Where one turn sends some rows of the set: a few examples, then the rows asked
Puleb: -.07  .04  -.37  .04  -.31  .14  .14  -.21  .04  .03  -.37  -.19  -.08  .00  .12  .17  .24
rud: .00  .06  .06  -.03  -.15  -.06  .18  .19  .07  -.21  .01  -.05  .06  .01  .01  -.15  -.01
Mufo: -.18  -.02  -.18  -.18  -.20  .12  .36  -.22  .06  .04  -.31  -.06  -.20  -.09  -.08  .25  .11
subu: .09  .13  .01  .14  -.25  .07  .17  .18  .02  -.06  -.05  -.28  .09  -.12  .24  -.12  .05
Dovum: -.03  .18  -.16  .07  -.21  .24  .15  -.32  .10  .23  -.26  -.25  -.10  .08  .07  .30  .23
Tufir: .03  .25  .03  .15  -.27  -.05  .19  .22  .20  -.04  -.11  -.19  .07  -.01  .24  -.15  .00
vesug: -.11  -.07  -.27  -.14  -.18  .05  .28  -.17  .04  -.08  -.26  -.03  -.19  .06  -.05  .22  .25
Rebi: .12  .23  .21  .14  -.15  .14  .19  .09  .06  .08  .06  -.30  .05  -.03  .18  -.01  .04
kep: -.14  .16  -.36  .07  -.30  .07  .20  -.25  .15  .02  -.41  -.18  -.11  -.06  .06  .13  .22
Bula: -.16  -.03  -.26  -.01  -.29  -.14  .14  -.24  .14  .00  -.27  -.03  -.14  -.02  -.06  .24  .25
tum: .06  .34  .19  .15  -.18  .01  .21  .15  .24  .08  -.02  -.21  .04  .06  .18  -.05  .00
fisem: .00  .25  .20  -.03  -.16  .05  .28  .08  .12  -.03  .09  .01  .04  .10  -.13  -.02  -.08
ketar: -.12  .15  -.16  -.02  -.26  .24  .25  -.31  .09  .22  -.35  -.23  -.11  -.11  .04  .27  .10
Gisu: -.10  .30  -.15  .10  -.21  .17  .22  -.35  .20  .20  -.31  -.23  -.13  .03  .00  .25  .20
dorad: -.17  .05  -.28  -.10  -.19  -.01  .33  -.20  .14  -.08  -.32  -.01  -.21  .01  -.10  .18  .23
vogig: -.12  .10  -.26  .11  -.35  -.05  .06  -.30  .16  .12  -.31  -.16  -.07  -.05  .03  .24  .24
Feko: .04  .17  -.03  .13  -.26  .01  .06  .14  .08  -.11  -.08  -.20  .15  -.04  .16  -.19  -.03
ditog: -.03  .13  -.02  -.02  -.29  -.03  .25  .15  .07  -.20  -.03  .03  .09  .01  -.06  -.15  -.07
fak: .08  .10  .25  .00  -.06  .06  .30  .15  .05  -.03  .13  -.16  -.04  .01  .05  .01  .06
Tope: -.14  .18  -.06  -.07  -.09  .09  .33  -.29  .20  .11  -.21  -.07  -.24  .09  -.15  .30  .21
Mezo: .04  .19  .26  .00  -.05  .03  .20  .09  .13  -.03  .12  -.09  .04  .09  -.04  -.03  -.03
fuf: -.16  .03  -.28  -.08  -.30  .15  .27  -.23  .05  .08  -.40  -.16  -.13  -.15  .04  .19  .11
pav: -.15  .10  -.05  -.13  -.15  .20  .33  -.30  .10  .20  -.26  -.13  -.19  -.05  -.08  .33  .10
liv: .01  .27  -.07  .15  -.38  .08  .12  .09  .09  -.06  -.10  -.14  .18  -.04  .09  -.17  -.09
fuven: -.07  .07  -.05  -.10  -.08  .16  .28  -.28  .09  .13  -.16  -.08  -.21  .15  -.09  .34  .24
mone: -.10  .16  -.08  .08  -.24  -.01  .09  -.36  .20  .22  -.20  -.15  -.12  .04  -.05  .35  .23
vosir: .00  .15  .05  .02  -.19  -.12  .28  .26  .19  -.14  -.06  -.06  -.01  .02  .13  -.14  .01
Rafub: .05  .00  .06  -.01  -.17  -.02  .28  .22  .00  -.18  .02  -.13  -.01  -.08  .11  -.10  .07
vab: -.14  .04  -.08  -.05  -.18  -.09  .18  -.30  .18  .09  -.16  -.02  -.18  .05  -.14  .34  .24
Zesaf: .04  .38  .16  .15  -.25  .16  .16  .01  .14  .10  .03  -.15  .14  .06  .01  -.04  -.09
natev: .03  .23  .23  .02  -.10  -.06  .30  .20  .22  -.02  .03  -.08  -.04  .09  .07  -.03  .00
Dezek: .08  .30  .18  .16  -.16  .11  .07  .04  .14  .07  .03  -.26  .13  .03  .11  -.07  -.04

vogig -> mone
fuf -> ketar
rud -> Feko
Now find these:
subu -> Rebi
natev -> vosir
liv -> Zesaf
Tope -> dorad
Dovum -> fuven

